One hidden turn or mirror swaps the rows below in pairs. Which row is each named row swapped with?
nur: [ 0.23 -0.96 -2.87 -3.92 -2.88 -1.00 -0.34 -0.52  2.83 -1.87 -2.21  0.30
  0.41  1.01 -1.17  1.08  2.15  0.11 -0.65 -1.04  1.50  0.59 -0.13 -2.17
  0.66 -1.27]
lifod: [ 0.17 -2.52 -1.72 -0.17 -0.55  3.05  0.60 -1.10 -0.08 -1.24  2.45 -0.08
 -3.53  3.23  0.80  0.87 -1.19 -1.55 -0.81 -1.38  1.62  0.73 -1.51 -1.70
  1.57 -1.66]
gofuz: [ 2.16 -2.93 -1.79 -1.66 -2.09  2.32  1.27 -2.01  0.16 -1.32 -3.07 -3.67
  1.36  2.74  2.01 -0.60 -0.75 -0.87 -0.09 -0.58  1.67  0.26  0.93  2.83
  0.93 -0.21]
liluz: [ 0.46 -2.20 -1.64 -1.15  1.14  1.25  1.94 -2.88  1.87  0.39 -2.06  1.43
 -0.48  1.19  0.84 -0.35 -1.18 -0.70 -1.16 -3.20  3.45  2.49  0.47 -1.42
  0.96 -1.95]
kenar: [ 3.07 -2.71 -0.75 -1.87 -1.84  2.06  0.12 -1.22  0.14 -2.10 -3.45 -3.17
  0.68  2.87  1.93 -0.45 -0.67 -1.24  0.72 -1.49  2.25  0.57  1.27  2.48
  1.53 -0.94]
fivez: [-0.21  0.00 -3.03 -2.42  0.38 -0.28 -0.02 -1.57  2.52 -4.85  0.53  3.08
 -0.98  1.83  0.78  1.63 -0.94 -1.90 -1.76 -1.40  0.64  0.69 -0.77 -1.01
 -0.12 -2.97]
mas: [ 1.73 -2.63 -3.65 -1.40 -0.68 -1.36  1.73 -1.44  0.36 -1.08 -0.23 -0.19
 -0.38  3.53 -1.05 -1.17  3.51 -3.24 -0.25  2.40  0.52  1.55  0.04  0.87
 -2.06 -0.36]
zegis: [ 0.56 -3.41 -0.94 -0.49 -0.41  2.89  0.33 -2.02 -0.29 -1.60 -0.08  0.06
 -1.80  2.46  0.95  0.25 -2.05 -1.08  0.79 -2.33  3.43  0.47 -0.05 -2.37
  2.24 -1.74]
miki: [ 0.86 -2.26 -2.52 -0.67  0.61  1.71 -0.56  0.96 -0.24 -2.98  2.95  0.93
 -3.46  2.79  0.43  0.58  0.54 -2.68 -1.07  0.66  0.08  0.31 -1.38 -0.35
  0.02 -1.94]
vova: [ 0.69  0.57 -3.34 -1.87  0.77 -1.43 -0.33 -0.32  2.09 -4.20  0.52  3.52
 -0.12  1.53  1.31  1.24  1.25 -1.57 -2.09 -0.92  0.65  0.79 -0.73 -0.20
 -0.70 -1.74]
Vamo: [ 2.09 -0.59 -2.87 -1.46 -0.69  0.55  0.85 -0.76 -1.11 -3.48  0.07 -0.45
 -0.58  3.59  0.86  0.70  1.20 -2.41 -0.66  1.15  0.72  2.75  2.59  4.48
 -1.20 -1.08]
kuz: [-1.27 -1.91 -2.75 -2.10 -0.23 -0.52  1.36 -2.27  1.61 -4.17 -1.28  1.78
 -0.67  3.50 -0.71  0.88 -0.46 -3.49 -1.15  1.21  0.17  0.11 -2.63  1.27
 -0.52 -3.51]
Lodug: [-0.47 -3.77 -2.23 -0.63 -0.38  3.49  1.36 -2.64  0.22 -0.96  0.25  0.11
 -1.45  2.60  1.10  0.38 -2.41 -1.22  0.01 -2.21  2.33 -0.10 -0.53 -1.62
  2.21 -1.88]
ronod: [ 1.16 -0.90 -2.00 -4.00  0.94 -0.06  1.22 -0.75  3.13  0.74 -3.01  0.70
  0.55  1.14 -0.85  0.94  2.07 -1.16 -0.85 -1.67  1.73  2.49  0.70 -1.24
 -0.13 -1.43]
Riso: [ 0.95 -3.27 -3.43 -1.18  0.02 -1.68  1.93 -1.93  0.14 -1.09 -1.46  0.28
 -0.15  3.18 -0.44 -2.09  2.10 -4.18 -0.28  1.84  0.95  1.07 -0.91  1.28
 -1.87  0.12]
Tufu: [-0.59 -0.94 -3.10 -2.37  0.18  0.10  1.32 -1.49  2.39 -3.71 -0.33  1.31
 -1.43  4.04 -1.18  2.10  0.34 -2.99 -1.02  1.64 -0.26  0.53 -1.45  0.62
 -0.73 -3.96]
nit: [ 1.62 -1.74 -1.54 -1.18 -2.25  3.60  0.86 -1.28  1.19 -1.61 -0.51 -3.25
  0.68  1.49  2.37  0.04 -0.76 -0.88  0.90 -0.44  1.86  1.39  2.43  3.10
  0.83 -0.66]
lavu: [ 1.51 -2.29 -3.02 -2.13 -3.09  0.59 -0.67 -0.36  1.91 -2.97 -3.81 -2.19
  1.75  0.83  1.38 -1.17  0.52  0.15 -0.08 -1.57  1.35 -0.43 -0.66  0.06
  1.56 -0.93]
vobor: [ 2.60 -1.57 -2.60 -0.46 -0.03 -1.78  0.73  0.65  0.28 -0.56 -1.92  0.02
  0.66  1.42  1.23 -1.32  4.11 -1.71 -0.92  0.43  1.04  1.73  0.16  2.11
 -0.74  0.35]
Dutu: [ 0.26 -2.75 -1.80 -0.07 -1.66  4.29  0.74 -0.71  1.32 -0.46  2.05 -0.78
 -1.67  1.51  1.77  0.53 -1.51 -1.76  0.20 -1.91  2.30  0.75  0.47 -0.64
  1.98 -1.92]
durol: [ 2.15 -0.26 -3.06 -1.02  0.71 -2.45  0.07  0.51  1.14 -1.86 -0.66  1.91
  0.80  1.51  1.55 -0.34  3.66 -1.52 -1.66 -0.14  0.74  1.56 -0.07  1.71
 -0.94 -0.24]
pazot: [ 2.55 -1.93 -2.68 -2.23 -1.43  2.11  1.15 -1.25 -0.50 -2.91 -1.73 -3.27
  0.33  3.16  2.02  0.60  0.37 -1.15  1.11 -0.10  0.82  2.11  2.02  4.03
 -0.10 -0.37]

Vamo swaps with miki
lavu swaps with liluz
vova swaps with durol
Tufu swaps with mas
vobor swaps with fivez

One hidden turn or mirror swaps the rows below in pairs. Which row is each named row swapped with?
Lir: [ 2.23 -0.22 -2.40 -1.83 -1.69  1.32  0.24 -0.85  1.43 -0.37  1.49 -0.24
 -0.82 -0.24  2.83 -0.17  0.37  1.77]
rupa: [ 2.54  0.43  0.22 -1.64  1.67 -2.02  2.27  1.07 -1.75 -0.68 -1.77  0.02
 -0.02 -2.97 -0.07  0.55 -1.16  0.33]
Gabu: [ 2.45  1.98  1.45  0.52  1.54 -1.60  0.85 -0.25 -3.88  1.63  1.52  1.37
 -0.66  0.00 -1.28  0.11 -0.83  0.46]
Rul: [ 2.63 -0.58 -3.49 -1.14 -0.51  1.79  0.20  0.32 -0.02 -1.74  1.07 -0.04
 -2.61 -1.82  2.65 -0.77 -0.49  0.51]
sasup: [ 1.63  0.79  0.13  2.46  2.88  0.62  0.93 -1.11  0.33 -0.35  1.68  3.17
 -1.68  2.82 -0.45  1.26  0.26  0.47]
koba: [ 2.52  0.35  1.15  1.42  2.22  1.76 -1.03 -0.57 -0.32 -0.77  3.08  1.56
 -1.64  1.39  1.34  1.25  0.73  3.47]
lok: [ 2.39  0.63  0.62  2.49  2.03  2.79 -0.57 -0.64 -0.87 -0.92  2.53  1.19
 -2.23  2.00  0.01  1.39  1.24  0.77]
kinu: [ 2.21  0.35 -3.89 -1.65 -0.78 -0.67  1.49  0.04  1.16 -1.83 -0.20  0.93
 -1.70 -0.53  1.78 -1.37 -0.42  0.76]
Biv: [ 2.78  0.60 -1.69 -1.39 -0.57  0.56 -0.72  0.20  2.26 -1.67 -0.25  1.49
 -1.27 -1.82  1.32 -1.43  1.56 -1.00]
nikid: [ 1.75  1.47  1.49  0.49  2.88 -1.63  1.41  0.29 -3.57  1.07  0.72  1.69
  0.23 -0.38 -0.92  0.65 -1.22 -0.50]
mib: [ 2.28  1.38  1.88  0.28  2.78 -2.00  1.57 -0.23 -2.99  1.25  0.58  1.11
 -0.51 -0.93 -1.33  0.82 -1.23 -0.30]
Gobu: [ 2.39 -0.69 -0.35 -1.22  1.88 -0.73  2.37  1.86 -1.60 -1.32 -2.08  0.93
 -0.28 -3.11  0.75  1.07 -1.27  1.19]
rin: [ 2.02  0.49 -0.36 -1.69  1.50 -1.63  2.18  1.75 -2.22 -1.03 -1.76  0.44
  0.61 -2.48  0.46  0.25 -1.13  0.24]
kunan: [ 2.70 -0.47 -2.36 -1.47 -0.03  0.84 -0.47  0.05  0.16 -1.17  2.25  0.51
 -2.01 -1.66  3.50 -0.61 -0.72  3.15]
tazov: [ 1.57 -0.56  0.41  1.34  1.79  2.58  0.15 -1.55  1.18  0.69  2.68  1.88
 -0.98  1.72  1.58  2.18  0.39  1.47]
gufet: [ 2.14  0.72  0.72  1.54  2.34  1.29 -1.12 -1.02  1.40  0.29  1.93  3.61
 -1.70  0.16  0.11  0.18  1.19 -1.68]

kunan swaps with koba
Rul swaps with lok
gufet swaps with Biv
kinu swaps with sasup

One hidden turn or mirror swaps the rows below in pairs. Which row is each named row swapped with?
sorap: [ 1.73  1.56 -1.17  1.96  2.58  0.74  0.18 -1.23 -0.11 -0.64 -1.08  0.72
  1.94 -1.17  0.30  1.81 -0.52 -1.43]
Zar: [ 2.08  0.16 -2.01 -1.75 -1.27  0.18  0.63  0.04  0.66 -1.38  2.45  0.87
  0.93  1.31  0.51  0.75 -1.25  1.81]
zifil: [ 1.48 -0.86  0.71 -3.61 -0.92 -0.50 -0.44  1.25  1.11  0.82  0.81 -0.44
 -1.30  1.29  0.48  1.68 -1.08  0.89]
vas: [ 0.73 -0.32  2.24 -0.91  1.94 -0.98 -0.88  0.06  0.71  1.25 -2.58 -0.85
 -0.99 -1.68  0.29 -2.39  1.98  0.60]
riba: [ 2.72  0.35  0.46 -1.61 -0.30  0.07 -1.18  3.81  0.78  0.32 -0.67 -0.45
  0.56  0.18  1.04  1.35 -1.56 -0.94]
vavis: [ 0.92  0.52  2.60  0.12  1.54 -1.10  0.48 -1.25  0.06  1.37 -2.19 -0.23
 -0.55 -1.74  0.53 -2.34  2.08 -1.29]
lupeg: [ 1.17  0.41  0.85  0.98  2.88 -0.28 -0.42  3.01  0.68  0.43 -2.00 -0.53
  0.06 -1.06  0.37 -1.69  2.45  0.28]
zufak: [ 1.13  1.22  1.74  1.67  0.51  0.21 -1.04  2.52 -0.04  0.21 -2.26 -0.40
  0.30 -0.62  0.79 -1.36  0.73 -3.39]
gidul: [-2.04  1.07 -1.63  0.79 -0.13  0.82  0.32  1.36 -0.11 -1.37  2.81  0.98
  1.20  1.16 -0.43 -0.61 -1.48  0.37]
Guli: [ 0.05 -0.03  1.24 -0.56  0.27 -0.39  0.24 -1.92  1.16  1.81 -2.48 -0.71
 -2.92 -0.74  0.34 -1.51  2.19 -0.41]
bune: [-1.84  1.62 -0.84  1.20 -0.63  0.30  1.51 -0.69 -0.45 -0.95  2.92  1.59
  1.02  1.17 -0.07 -0.71 -0.90 -1.08]
telu: [-1.77  0.08 -1.36 -0.20  1.04  0.10  0.91  1.05  0.68 -0.67  2.86  0.55
 -0.73  2.05 -0.59 -0.29  0.84  2.27]
Kora: [-1.20  1.98 -2.09  2.37 -1.01  1.49  0.62  1.05  0.31 -0.83  0.82  0.96
  0.45  0.81  0.19 -0.22 -1.09 -2.07]
zinu: [ 0.57  1.06 -1.72  1.79 -2.48  0.75 -0.03  0.60 -0.25 -0.96  0.90  0.82
  2.89  0.79 -0.58 -0.29 -1.45  0.08]
Ber: [-1.90 -0.15  0.61 -1.12 -1.15 -0.10  0.59 -1.54  0.32  0.06  2.24  0.24
 -2.21  2.45 -0.45 -0.14  0.22 -0.04]
vap: [ 0.52  0.21 -0.42 -0.45  2.30 -0.10  0.77 -4.14  0.30  0.20 -0.05  0.36
 -0.47 -0.23 -0.15  1.90  0.39  0.79]
Fogip: [ 4.80 -0.12  0.46 -1.53  0.58 -0.52 -0.56  0.90  0.79  0.07 -2.15 -0.41
  0.65 -1.41  1.24 -0.59  0.82  0.56]
Niper: [ 1.99 -0.87  1.58 -0.97 -1.10 -1.03 -0.58 -2.05  0.55  1.57 -2.41 -0.79
 -0.27 -0.78 -0.50 -1.44  1.69  1.60]

Zar swaps with Fogip
sorap swaps with vap
Kora swaps with Guli
riba swaps with zifil

